In the data rows, the value 128 means zero.
Some points, each followed by its number:
[122  55 121  87  99 121  67 133  88 165  84 180  63 100  95 146] 0
[128  91 123  87  76 101  81 158  54 114  78 112  72 142 137 137] 1
[150  87 116 132 112 104 123 100 155  47  94 173 129 128 101  82] 2
[139 162 129  94  89  95  83 168  60 115 101 134  81 141 109  66] 3
[125 110 128 148 133 134 142 115 162 174 125  68 158 144 144 157] 4
[132  79  94 191 135  95  75  78 154 104 124 186 103 130 103  85] 5
[214 115  47 209 214  62 118 142 203 182  63 161 161 203 139 120] 6
[102 124 151  76  93 162 172 163  76 160 159  92 106 123 120 156] 7
[124 125 110  99  89 119  67 161  63  91 103  81  74 128  91 126] 8
[ 95 148 105 126 123 135  97 104 114 121 155 191  97  94 129 110] 9
[123 147 163 136 157 148 162 114 152 125 112 172 153 131 125 127] 10
[131 123 122  87  84 127  95 133 113 182 128 156 110 121 115 164] 11
[114 169 126 114 109 102  90 145  83 148 145 100 115  70 155  57] 12
[175  63  50 224 201  77 141 106 162  44  34 194 107 172 118 154] 13
[115 121  94 117  96 139 122 103 124 139 128  85 129 113  82 122] 14
[126 121 161 104 110 131 157 132 138  72 139 164 138  90 134 178] 15
[149 154  85 198 174  92 171 117 169 220 150 147 127 164  98 144] 16
[ 85 142 151  93 122 128 163 108 156 133 143  92 156 115  97  99] 17
[145 133 134 110 134 119 120 111 151 130  89 117 182 138 124 139] 18
[115 159 110  74  98 100 154 103 115 131 135  86 171 108  96 157] 19
[ 86  97 151 106 131 190 167 115 101 113 168  87 115  85 122  79] 20
[134 128 185 181 171 194 175 129 153 102 172 130 156 153 177 122] 21
[105 119 108 143 166  89 158  97 152 112 157 131 147  78 124 119] 22
[119 160 142  86  89 112 144 138  90 153 142 137 100 158 110 153] 23
[255  72 160 227 221 132 102 146 243 121   0 106 178 251 179 167] 24
[111 121 145  97  93 151 136 165  88 113 153 174 117 122 149 170] 25
[120 141 111  99  78 120  64 171  36 110  92  89  39 172 132 121] 26
[135  69 105 113 103  79 107 137 126 104 117 143 132 132 125 142] 27
[ 75 123 104  87 140 152 111  94 104 146 117 102 124 138  80 119] 28
[125 153 151 170 135  98 138  85 163 156 157 132 157 111 147 137] 29
[117 145 145 141 149 151 141  92 174 126 168 145 129  79  91 155] 30
[115 131 167  87 115 151 147 123 115  68 144 139 171 112 144 115] 31
[160 181 148 119 107 117 110 131 102 161 107 119 115 128 151 135] 32
[188 146 115 255 255 224 168 255 182 146 193  95 235 255 255 158] 33
[190  77 120 255 251 232 163 255 187 141 192 135 221 255 255 143] 34
[131 111 115 135 133 113 119 113 148  87 148  98 128  60 153 180] 35
[255 111 165 217 255  99 109 198 251 216   0  57 191 255 158 140] 36
[104 129 182  86  99 208 163 124 124 136 187 243  89 101 112 166] 37
[116 127 127 103 113 118 103 142  62 183  97 126  86 119 103 224] 38
[ 92  94 121  94 102 115 132 131  79  56 136 139  94 122 114   2] 39
[ 77  75 178  65 117 129 157 127 133 112 105 110 155 100 103 100] 40
[255  81 120 255 255 102 102 171 255  91   0  79 163 252 179 119] 41
[107  65 192 128 138 150 154 123 126 104 116  49 161 132 177 114] 42
[138 137 136 134 165 116 125 101 160 153  86 164 146 153 130  81] 43
[114 101 101 157 125 103 122  89 149 104  98 107 137 156 123 130] 44
[170 222 186  80  95 156  91 149 151 121 111  70 158 198  67 173] 45
[ 98 139 175  73 113 121 179 144 134 136 180  88 179  76 126 120] 46
[ 99 166 115  93  96 121  89 159  42 148 124  70  75 133 118 128] 47
Which two points above are nearest to each new point? Their numbers follow each, nearest first.
[116 164 130  89  93 131 110 143  75 125 147  82  97 115 152 112] 47 12
[100 100 134 104  95 134 116 162  34 116  86 143  48 130 156 123] 1 26
[120  77 111 156 144 156 161 104 140 175 124 174 127 125 131  70] 43 10
[128  79 159 163 136 190 154 112 164 138 102 204 156 169 166 136] 10 21
[128  91 138 127 132 105 155 104 154  80 136  81 154 100 144 146] 35 22
[109 133 103 136 132 126 121 105 106 164 137  70 117  86 127 130] 14 28
[201 179  87 190 185  78 153 140 178 122 100 133 171 204 152  97] 6 43
[116 154 131 101 110 101 153 122 135 135 177 112 164 119 144 170] 19 46
[130 123 111 146 113 121  82 100 135 155 158 193 108 105 117 152] 9 11
[ 90  94 146  93  95 137 152 136  80 103 134 121  91 113 124  95] 20 40
[113 129 135 102 118 121 132 118 147 191 158  79 160  98 131  99] 17 4
[118 100 114 172 161 129 163 114 173  95 155 133 135 118 104  88] 22 44
[135 218 113 128 104 109  94 133 128 199 138  76 105 130 137 116] 32 12
[145 132 136 101  75 147  94 172  77 103 103 156  75 172 144  68] 3 26
[145 182 151 136  95 156 117 145  86 148 120 174  88 131 146 154] 32 23
[159 166 106 156 167 101 143 113 148 100 111 146 137 148 135  76] 43 10
[111 126 176  94 123 144 177 127 134  92 172 204 159 112 158  94] 31 10
[202 117  43 146 226  80 102 127 175 121  26  66 139 194 136 167] 6 44
[115  80 123  98 100 124  75 126  94 170  99 127  69 124 101 134] 0 11
[108 104  99 132 117 103  96 100 132 121 142 186 104  72 122 128] 9 27
[ 90 130 182 111 132 168 179 116 124 144 137  84 160 115 125 108] 17 20
[101 140 130 102 117  99 141 109 108 109 162 196 103  82 110 118] 9 15
[122  77 119 134 118  73 129  96 120 176 130 138 117  88 150 141] 27 22
[ 94 110  77  98 107 149 114  99 114  79 135 191 132 112 107 115] 9 2
[122 153 137  84  88 127 137 171  64  78 128 144 119 142 154 133] 25 23
[ 94 148 127 129 134 140 156 104 128 189 190  99 137 130 105  88] 17 14
[139  82  97 111  82  78 128 110 134 128 121  69 143  67 113 126] 14 27
[ 90 119 114 160 176 175 163 105 140 140 166  76 110 116  83  72] 20 17
[136 167 114 117  94 136 117 143 100 102 135 167 103 115 120 192] 25 23
[ 97 110 104 119 149  95 140  93 159  90 146 198 146  81  84 113] 22 9
[109 100  99 138 117 167 133  82 132 135 113 111 125  90 105 119] 14 28
[105  71 100  89 105  78 121  90 139 139 131 156 153 111  86  78] 27 14
[141 155 195 103 122 150 164 151 165 113 151 206 179 154 119 140] 10 15
[127 134 111 118 113 122  86 124 116   0 143  96 139  92 131 144] 35 31
[127 160 157  97 104 112 146 141  84  73 133 156 113  96 156  97] 31 25
[152 159 118 124 106 108  72 146 110 172  98 129 116 117 128 122] 32 11
[128  92 108  99  97  89  34 126  90 166  94 154  61 119 107 135] 0 1
[118 156 148 138 141 136 160 106 140  89 158  43 136 107 101  80] 17 20
[121 119  91 139  91 130  59 127 109 201 126 118 107 167 113 144] 11 14
[ 88 117 109 117 123  61 125  82 144 112 149 158 138  99  86 141] 22 27
[ 91 141 169  94 104 177 188 162  87  94 168 150  96 121 160 140] 25 7
[ 98 129 158  84 113 131 174 138 112 148 148 122 130  79 148 115] 46 17
[123 122 118 125 166  67 149 117 173 106 137 150 160  98  97 187] 22 30
[255 255 214 237 164 160 129 210 226 188 185 130 222 162 229 196] 33 21
[128 184 141 105 101 126 143 137 104 141 147 162 102 114 124 161] 23 25
[132  89 109 143 136  93 123  79 161 124  98  69 112 134  89 116] 44 14
[167 131 126 143  87 140  70 134 141  90  83  91  71 172 110  95] 8 3
[ 81 131  61 159 145  83  91  99 120 153 174  77 124 121  86 104] 14 28
[114 121 185  89 115 167 161 109 132 136 153 222 115  94  92 125] 37 10
[170 204 191 205 177 183 225 175 204 182 215 124 203 135 198 170] 21 29
[131 100 127 129  88 132 109 137  91 125  79 159  59 155 119 137] 1 0
[155 180 124 107  81 110  70 172  81  81  88 113  76 141 123  79] 3 8
[156 220 255 100 186 229 255 255 139 114 210 160 255 169 255  86] 21 33
[106 140 145 108 121 140 161 109 148 121 166 108 142 108  77  86] 17 14
[120 214 175  85 109 146 187 149 103  65 196 124 140 119 170 129] 31 46
[133 144 143 124 120 134 129  78 148  95 124  83 121  99  85 130] 14 17
[100 133 152 135 127 163 151 110 133 137 161 117 127  98 138 205] 30 15
[131  64 119  92 118  49 118 120 143 166  95 143 163 119 136  74] 27 43
[106 116  70 147 162 103 136  98 155  97 161 114 106  56  87 127] 22 35
[157 156 109 121 100 104 133  94 157 167 111 138 136  86  68 133] 14 18
[ 82 134  86 102  99 113  79 149  51 149 144  59  80 113  77 148] 47 8
[111 122 134 122 127 117 151  92 137 153 156  83 133  84 112  78] 17 14
[255 255 238 232 162 164 153 254 253 159 176 146 255 176 255 187] 33 34
[ 95 102  98 118 107  85  97 119  86 199 117  86 103 120 112 196] 38 11
[128 136  94 122  77 100 132 104 151 134 152  28 116 110 102  95] 14 17
[119 113 123 121  92 118  88 141  82 156 104 149  54 156 102  76] 3 1
[115 118  99 104 131  81  71  59 141  79 114  96  80  69  79  96] 14 44
[ 91 120 109 129 115 117  85  73 113  96 128 141 105  98 113 151] 9 14
[151 120 147  94  85 107 118 148 100 166  93 182 111 109 171 188] 11 25
[121 117 172 101 102 143 184 137 131 158 174 133 153  90 150  78] 46 17
[126 140 151 129 112 161 171 107 136 156 159 103 144 161 147 126] 4 17
[105  58 100 137 136 117 133  81 134  89 112 101 115 129  96 144] 44 27
[ 87 128 111 124 101 171 105 158  70 144 137 126  70 140 119 103] 47 8
